Here is a table of points, one per row:
vec![47, -76, -55, -35, 0, -60, 110, -27, 61, 58, -15, -19, -43, -10,
     -8, 78, 65, 25, -15, 16, -56, -15, -2, 38]
vec![-37, -37, -7, -20, 1, 30, 6, 7, 42, -58, 6, -8, -31, 32,
     -9, -45, -27, -50, -12, 4, -19, -34, -22, -20]
vec![18, 36, -44, -16, 25, -43, -59, 33, 8, -22, -83, -48, -81, 2,
     -90, -74, 7, -23, -38, -57, 52, -77, -36, 0]
vec![-66, -47, 4, 2, 12, 2, -9, 84, -48, -5, -35, -19, -14, 5,
     33, -34, 14, 16, 65, -2, -1, -4, 26, -73]
vec![30, -69, -17, -40, -26, -64, -6, -37, 80, -1, -14,
     24, -50, -31, -18, 72, 0, 32, -13, -47, -113, -47,
     34, 24]
vec![15, 49, 38, -18, 5, 1, 1, 0, -20, 35, -26,
     -7, 57, 14, 6, 28, 2, 63, -126, -30, 21, -26,
     1, 50]
vec![81, 35, -21, 9, -9, -5, 26, 19, -19, 14, -2, 8, 64, -27,
     -48, -1, 34, -44, 23, 58, 23, -1, -70, -49]
vec![-18, 16, 48, 18, 43, 23, 42, -35, 59, 13, 69, -29, 22, 70,
     -28, 9, -19, -30, 66, 20, 7, -4, -5, 22]
vec![57, 43, -23, -27, 48, -7, -6, 2, -38, -28, -21, 37, 24, 13,
     -42, 10, 41, 13, 48, 1, 25, 104, -44, -23]
vec![-32, -58, -42, -21, -6, -43, 54, -56, -2, 11, 35,
     -9, -106, -26, 13, 26, 93, 53, 66, 41, 20, -8,
     68, 39]
vec![-98, 48, 3, 60, -59, -61, 77, 33, -5, -30, 16, -9, -25, 3,
     7, 19, -10, -23, 25, 29, -50, 11, 5, 11]
vec![-26, -2, -84, 8, 21, -39, -16, 48, 11, 47, -31, -7, 22, -2,
     64, -64, -18, -50, -11, -46, 86, 15, 26, -12]
vec![-21, 44, -29, -34, 79, 59, 61, 51, 51, 25, -45, 19, -51, -7,
     55, -17, -23, -6, -43, -35, 23, 24, 8, 34]
vec![-54, 3, 9, 30, 22, -37, 26, 13, 1, 33, 18, -43, 22, -53,
     -41, -24, -26, 39, 26, -57, -33, 50, 37, -21]
vec![-32, 42, -5, -4, 6, 89, 33, 0, -44, 8, 7, 3, 43, -27,
     -74, 3, -34, 17, -29, -23, -17, -38, -3, 64]
vec![1, 26, -9, 2, 44, 72, -18, 10, 41, -24, -64, 1, 9, 13,
     -4, 10, -43, -36, 12, -22, 37, -64, 6, 29]
vec![-28, 0, -32, -27, -14, 8, -82, -11, 5, -74, 2, 34, -84, -53,
     -41, -7, 0, 11, -39, 3, -28, -7, 7, -4]
vec![22, 38, 103, 6, 17, 10, -28, 20, -33, -27, -35, -15, 65, -21,
     -24, 14, 2, -22, -45, 35, -1, 8, -37, 14]
vec![-33, -10, -81, 40, -39, -13, -65, 10, -36, 90, -43, 17, -9, 3,
     12, -17, -50, 23, -13, -47, -24, 108, -62, 47]
vec![-13, 15, 7, 43, 32, 27, -18, 26, 82, 48, 25, -4, -20, -8,
     32, -36, 29, 62, 46, 15, -17, 30, -36, -7]
vec![-27, 25, 15, -51, -101, 36, -39, -4, 21, 35, -26,
     -27, 14, 41, -10, -77, -14, -5, 23, -19, 56, -60,
     -36, 3]
vec![82, -4, -67, -33, -34, -78, 63, -38, -55, -32, 35, -10, -34, 10,
     -7, 34, 60, 79, -31, -18, 10, -38, 27, -26]
vec![33, -127, 0, -15, -1, 7, 28, -24, -3, 37, 40,
     27, 17, -19, 23, 102, 21, 74, 28, 20, 15, -70,
     95, 7]
vec![42, 12, 28, -22, -45, -116, 19, -62, -49, 37, -3,
     16, 9, -28, -7, -6, 31, 82, 0, -17, 26, -29,
     25, -1]
vec![-19, -12, 43, 35, -73, -48, -27, -5, -53, -7, -6, -31, 24, 47,
     -9, 4, 14, -4, 30, 50, 29, 32, -12, 24]
vec![35, 0, 20, 33, 66, 45, -17, -37, -28, 3, 12,
     -30, -38, 27, 22, -29, -9, 15, 29, 5, -100, 0,
     29, -82]
vec![21, -28, 7, -23, -56, 5, 3, 19, 5, 9, 12,
     -22, -5, 10, -100, 21, 2, -20, -1, -36, 19, 26,
     -89, 31]
vec![-9, 50, -12, -24, 87, -64, -31, -25, 22, -6, -4, -46, 56, -15,
     25, -55, -1, -96, 9, 24, 63, -30, 50, -1]
vec![-5, -50, 125, -72, 15, -51, 3, -13, -42, -1, -10, 90, -43, -20,
     76, 42, 45, 54, 46, -30, 42, -81, 15, 84]
vec![-90, -4, 25, 16, -29, 58, -41, 5, 52, 32, 47, 2, 24, -22,
     48, 4, -23, -19, -40, -36, -45, 25, 79, 27]
vec![11, 24, 1, -4, -30, 15, -62, 11, -12, 81, 66, -14, -31, 37,
     -5, 63, -50, 35, -6, 40, -4, 11, 22, -28]
vec![25, 41, 28, 8, -24, -17, -6, -4, 27, -9, -2, -25, 1, 23,
     34, -3, -30, -12, -4, 21, -97, -1, -32, 47]
vec![-34, 7, -2, -1, -19, 73, 4, -17, 19, 34, 48, 21, 17, -24,
     20, 23, -10, 50, -19, 69, -81, 1, -17, -33]
vec![-21, -10, -32, 2, -6, -118, -7, -24, -35, -22, 13,
     94, 4, -10, -10, -70, 14, 7, 9, 2, -6, -12,
     -17, -6]
vec![30, -42, 9, 47, -20, 12, -5, 1, 23, 23, 14, -6, 4, -1,
     -16, -60, 60, -42, -68, -72, 38, 17, 24, -28]
vec![-40, -13, 13, -39, -23, -54, 38, -17, -34, -5, 31, 78, -15, 4,
     2, 75, 11, 26, -31, -41, -58, -64, 67, 11]
vec![-13, 74, 75, -16, -13, -14, -48, -4, -14, -10, 9, 5, -34, -31,
     -10, 22, 23, 11, -37, 47, 22, 17, 4, -48]
vec![-60, -20, -10, 11, 4, -13, 8, -23, -73, -35, 55, -45, -25, -9,
     25, 62, -18, -6, 4, 73, 59, 54, -44, 37]
vec![14, -63, 5, -36, 6, 81, 60, 29, 59, 8, -44, -8, -5, 10,
     7, -63, -57, -89, 14, -43, 44, -2, 53, -70]
vec![4, 49, 28, -17, 13, 25, -20, -32, 30, -8, -8, 30, -36, 45,
     20, 16, -34, -69, -50, -19, -17, 37, 40, 40]
vec![-12, -23, 8, -37, -56, 55, -41, 32, -70, 8, 4,
     -32, -29, 58, 33, -66, 77, -10, -16, 35, -113, 48,
     -7, 3]
vec![24, -25, -32, 10, 36, -13, -14, 29, 32, 0, 32, -51, -75, -8,
     39, -66, -34, 0, 15, -7, -26, 67, 19, 9]
vec![0, -4, -19, -2, 15, 56, 35, 13, 19, 17, 93, -7, 52, -4,
     9, -46, -21, 15, 85, -26, 16, 41, 7, -11]
vec![19, -40, -22, -25, -33, -77, 69, -7, 48, -28, -41, -8, 55, -21,
     0, -51, -63, 17, 3, 58, 2, 6, 65, -27]
vec![-35, -73, 17, 11, 48, 11, 15, -11, 45, 12, 32, -5, -54, -6,
     -89, -54, 8, 19, -43, -10, 71, 62, 55, -5]
vec![-32, -31, 30, 53, 2, 7, 26, -47, 33, -6, -77, 31, -10, -3,
     34, 5, -5, 0, -50, -26, 41, -27, -37, -32]
vec![7, 32, 9, -32, -19, 35, -64, 2, 21, 17, -48, 0, 0, -47,
     -8, 14, -38, -36, -2, 60, -16, -9, -1, -10]
vec![20, 17, -8, 71, 42, 41, 23, -16, -49, -40, -47, 63, 30, 11,
     -94, 17, 0, -28, -43, 6, 5, -48, -56, 0]
vec![30, 39, -7, 0, -127, 60, 22, 6, -31, -50, -11,
     -56, -20, 23, 26, 32, 42, -19, 23, -26, 73, 43,
     -60, -66]
vec![19, 16, -31, 9, -11, -68, -88, -20, -15, -7, -44, 17, 19, -11,
     -52, 2, 6, -60, 70, -8, 14, 0, -40, -50]
vec![-14, 21, 34, -8, 34, -60, -29, -6, 22, 29, -49, 31, 0, -14,
     11, 24, -2, 19, -25, 52, -88, 53, -18, -74]
vec![-50, 69, -44, 31, -41, 62, -5, -37, -13, 3, -21, -42, 46, 54,
     33, 69, 17, 8, 11, 39, -5, 59, 6, -32]
vec![74, 66, -41, 30, -18, 11, 9, 0, 30, -45, 103, 19, 84, 52,
     44, 31, 13, -40, -5, -8, 67, 78, 8, -4]
vec![32, 16, 9, -3, 18, -28, -10, -1, -57, -45, -96, -54, 47, 0,
     -4, -19, 7, -12, -32, 11, -26, -98, -81, 23]
vec![51, 1, -84, 45, -2, -56, 16, 38, 18, -71, 32, -6, 47, 2,
     34, -23, -20, 8, -6, 37, 10, -35, -72, -11]
vec![15, -18, -1, -5, 12, 12, -32, -74, -3, -82, 10, -6, 41, -7,
     -49, -21, -14, 12, 24, -42, 25, -36, -12, 25]
vec![12, -22, 40, 38, 87, -5, 23, 19, 15, -52, 35, 15, 28, -16,
     101, -6, -18, 13, 84, -57, 16, -10, 0, -65]
vec![-53, -7, 43, -7, -18, 15, -19, 6, -26, -83, -38, 14, 81, -15,
     7, 21, 20, 35, -26, 15, -30, 41, -18, 3]
vec![96, -32, 10, 13, -70, 12, 45, 29, -16, 45, -10,
     44, -107, -56, -19, 41, 72, 71, 45, 1, 14, -51,
     48, 68]
vec![-39, -55, 42, -27, 127, 83, 68, 26, -10, 52, 28, 23, -3, 69,
     64, 44, -58, -24, 49, -27, -77, -57, -2, -82]
vec![13, 22, 19, 17, 89, 46, -41, 62, 39, 25, 12, -10, 69, 20,
     2, 46, 20, -49, -10, 7, 28, -16, 64, 41]
vec![-17, 20, -62, 6, -45, -8, -13, -18, -42, 25, 39, -4, -8, -75,
     -9, -56, -27, -71, -28, -46, 19, -17, -47, 46]
vec![48, 18, 30, 39, -25, 76, -45, 49, -50, 2, 21, -1, -11, 27,
     -40, 3, -53, -12, -20, 87, 27, 48, -1, 98]
Along one direction, these points spread out more than along any other. Where along it does each point below lie, from 0 to 99? The average is 50, and the first point in the table lies past the average. One standard deviation of the points above along it is 16.
vec![-14, 21, 34, -8, 34, -60, -29, -6, 22, 29, -49, 31, 0, -14,
     11, 24, -2, 19, -25, 52, -88, 53, -18, -74] 53
vec![7, 32, 9, -32, -19, 35, -64, 2, 21, 17, -48, 0, 0, -47,
     -8, 14, -38, -36, -2, 60, -16, -9, -1, -10] 39
vec![-27, 25, 15, -51, -101, 36, -39, -4, 21, 35, -26,
     -27, 14, 41, -10, -77, -14, -5, 23, -19, 56, -60,
     -36, 3] 36
vec![48, 18, 30, 39, -25, 76, -45, 49, -50, 2, 21, -1, -11, 27,
     -40, 3, -53, -12, -20, 87, 27, 48, -1, 98] 32
vec![-39, -55, 42, -27, 127, 83, 68, 26, -10, 52, 28, 23, -3, 69,
     64, 44, -58, -24, 49, -27, -77, -57, -2, -82] 54
vec![-53, -7, 43, -7, -18, 15, -19, 6, -26, -83, -38, 14, 81, -15,
     7, 21, 20, 35, -26, 15, -30, 41, -18, 3] 44
vec![96, -32, 10, 13, -70, 12, 45, 29, -16, 45, -10,
     44, -107, -56, -19, 41, 72, 71, 45, 1, 14, -51,
     48, 68] 89
vec![30, -42, 9, 47, -20, 12, -5, 1, 23, 23, 14, -6, 4, -1,
     -16, -60, 60, -42, -68, -72, 38, 17, 24, -28] 44
vec![18, 36, -44, -16, 25, -43, -59, 33, 8, -22, -83, -48, -81, 2,
     -90, -74, 7, -23, -38, -57, 52, -77, -36, 0] 38
vec![35, 0, 20, 33, 66, 45, -17, -37, -28, 3, 12,
     -30, -38, 27, 22, -29, -9, 15, 29, 5, -100, 0,
     29, -82] 50
vec![42, 12, 28, -22, -45, -116, 19, -62, -49, 37, -3,
     16, 9, -28, -7, -6, 31, 82, 0, -17, 26, -29,
     25, -1] 77
vec![51, 1, -84, 45, -2, -56, 16, 38, 18, -71, 32, -6, 47, 2,
     34, -23, -20, 8, -6, 37, 10, -35, -72, -11] 43
